Each row in the table below has a label, given by one hidden rule.
[-26   5  14 -21  28  28  -5  -4  41  26  35] 2
[-39  -3   7  -8   9  55  -3  14  27  39  37] 2
[  4 -36 -61   4   0  -3   8 -33 -60 -16 -71] 1
[ 31  22 -37 -30 -54  17  52 -22 -19 -10 -57] 2
[ 27  22 -34 -19  13  12  13 -51  47  -6  11] 1
[  1 -11  39  44  10 -26 -27  24  -2   0  30] 3
[-44   6  -3 -31   5  49  18   6  34  39  17] 3
[ 13  33 -37 -53 -33  41  50 -36  26   1 -36] 2
[-22 -11  27 -19  18 -31 -24  47 -75 -27 -34] 3
[ 26  29 -29 -40 -49  18  43 -10 -25 -14 -47] 2
[-42   8  27   3  -3   4  -3  -1   3  19  59] 2
[-16  -1  33  -5  26 -10 -35  29 -24  -7  28] 2
[ 37  27 -27 -14 -52  -1  39  -6 -44 -18 -38] 3
[ -4  -1  12 -31   5 -29 -16  49 -85 -39 -48] 3
[-35   9  56   0 -25 -28  -6  51 -21  13  11] 3
[-11  16 -16 -35   0  53  18 -20  46  31  17] 2
[ -7  13  21 -16  36   4 -19  10  21   1  38] 1
[ 29  -9  22  46  14 -23 -30  25   1  -6  14] 1
[ 35  11 -25 -16  22   1  10 -52  46  -6  23] 1
[ 18  39 -15 -63 -29  32  37  -9  23   0 -10] 2
[ 51  17 -39  14 -50  26  43 -23  16   9 -28] 3
[-37  -8  32  35 -29   5  -3  10 -19  30  44] 2
[-21 -48 -42  18  28 -20 -24 -10 -54 -16 -61] 1
[-23 -25  13   4  45 -26 -44  30 -39 -21 -10] 1
[ -3  -7  39  34  12 -14 -23  37   8  10  17] 3
[ 51 -16 -17  66  -8 -23  -4 -19  13  -9   8] 1
[-39  -1  36  27 -22   0  -4  17 -17  24  34] 2
[-31 -30  25  52   6 -12 -32  18 -13  11  18] 3
[-11 -42 -43   7   3 -14  -3 -12 -65 -24 -71] 1
[ 26  31 -35 -45 -32  29  47 -28   3  -5 -30] 2
[-13 -52 -32  29  14 -28 -19 -20 -55 -19 -57] 1
[-39 -25  23  12  29 -14 -32  23 -40  -3   5] 1
[-29  -6  38  27  -2  -7 -19  32  -6  18  33] 2
[-17 -21  19   1  47 -17 -41  30 -23 -12   0] 3
[-49  16  42 -15 -14  16   1  32  -3  32  26] 3
[ 30   5 -25 -24  19  -1   0 -52  24 -22  10] 1
[ 19  -7  -3 -33  37  -4 -26  12  -3 -30  -5] 3
[-41  -6  11   1  15  20  -4 -24  39  35  35] 2
[-27 -44   0  26  32 -32 -32  10 -34  -9 -12] 1
[ 35   1 -10 -10  41 -24 -24  -4 -10 -43   5] 1
[-13  12  29 -11  31   4 -26  24   9   5  45] 2
[ 11  29 -37 -42 -19  42  41 -44  37  13 -14] 2
[ 34   7 -49  -4 -47   3  46 -48 -12 -14 -46] 3
[-40   9  55  -2 -31 -16   3  58 -18  13   7] 3
[ 47 -13   7  59   6  -4 -27   9  22   8  18] 1
[-48 -17  25  20   6 -17 -15  -6  -7  15  33] 1
[-20 -37   4  30  38 -40 -41   1 -15 -12  -2] 1
[ 52  -1  -9  22 -35 -32   2  15 -27 -30 -40] 1
[-20 -32  16  50  22 -21 -30  27 -14   6  19] 3
[-25 -36  -4  16  19 -24 -25  22 -64 -21 -44] 1
[-28  11  37   5 -22  30 -11  32 -15  25  40] 3
[-20 -37   4  41  36 -43 -37  -3  -1  -9   0] 1
[ 39  19 -17 -23 -45  -3  26   4 -43 -25 -54] 3
[ 61  -1 -12  48  -9 -15  -4   1  22  -5   4] 1
[-10  -9  37  36  10 -13 -25  29   6  12  38] 2
[ 24  11  -2 -33  31 -17 -15  40 -30 -51 -26] 3
[ 18  -8  31  47  10 -23 -26  38  -7   0  29] 3
[-38  19  28 -14   5  11 -11  11   9  21  38] 2
[ 10  15 -50 -43 -17  49  44 -38  32  14 -32] 2
[ 34  14 -39 -20 -49  10  45 -31  -6 -10 -54] 2
[  7   0 -65 -18 -16  43  44 -75  44  16 -28] 2
[-51 -18  26   1  15 -27 -24  31 -34  -4  -2] 1
[ 18 -16  -3 -12  16 -20 -21  25 -75 -45 -53] 1
[ 18   8 -20   1  31   7   6 -41  54   1  43] 1
[-47   6  35  -4   2  -5  -4   0  15  20  51] 2
[ 15 -11   7   8  47 -35 -31 -19  -3 -22  20] 1
Which label does each new row get?
[ 21  19 -41 -15 -14  25  40 -75  56   9  15] -> 1
[-43  -5  28  26  -6   3  -4   3  -5  29  40] -> 2
[  9  39   5 -65 -16  47  36   3  30   9   4] -> 2
[ 20  -4 -53 -46   0  22  38 -47  16 -15 -64] -> 1
[ -3   2 -48 -32   5  58  31 -35  51  26 -15] -> 2
[  9  11 -44 -40   1  37  31 -47  48   9 -25] -> 2
[-16  27  23 -35  13  22   8   8  37  22  39] -> 2
[ 64  -3 -13  47  -7 -12  -1  -3  28  -8  -1] -> 1
[-49   3  41  -6   0 -13 -11  30  -4  19  15] -> 2
[ 50  24 -20 -11  -8 -26  18 -47  -2 -34  10] -> 3
[ -4  -2  40  33 -10 -30 -22  47 -20  -1  12] -> 3
[-27  21  38 -30   5   8  -6  16  21  18  43] -> 2
[-50  -1  44   1 -12 -14 -11  46 -28   6   8] -> 2
[ 25 -16  26  44  11 -26 -23  25   1  -1  23] -> 3
[ 63  -2 -18  28 -22 -19   7  -3  15 -13 -27] -> 1
[-36 -21  28  -5  30 -23 -25  28  -5   1   1] -> 1
[ 29 -18  17  42   6 -40 -30  36 -27 -24 -22] -> 1
[ 37  24 -32 -28 -51  15  47 -30 -18 -14 -41] -> 2
[-42  14  55  -4 -35  16   7  49 -29  28  23] -> 3
[ 22  33  -6 -49   7  28  17  -8  41   7  12] -> 2
[ 21   8 -59 -23  -3  28  39 -67  44   4 -23] -> 1
[ 18 -15 -58 -31   6   7  25 -42   6 -18 -58] -> 1
[-18   5  36  -9  30  -8 -25  31 -18  -3  32] -> 2
[ 35  -3 -17 -20  39 -23 -25   7 -21 -41 -20] -> 1
[ -8  22  11 -31   4  35   8  -6  41  17  42] -> 2
[ 36  -7 -16 -15  42 -23 -23  -1 -24 -45 -22] -> 1
[ 38  16 -42 -38 -18  17  39 -62  35 -13 -35] -> 1
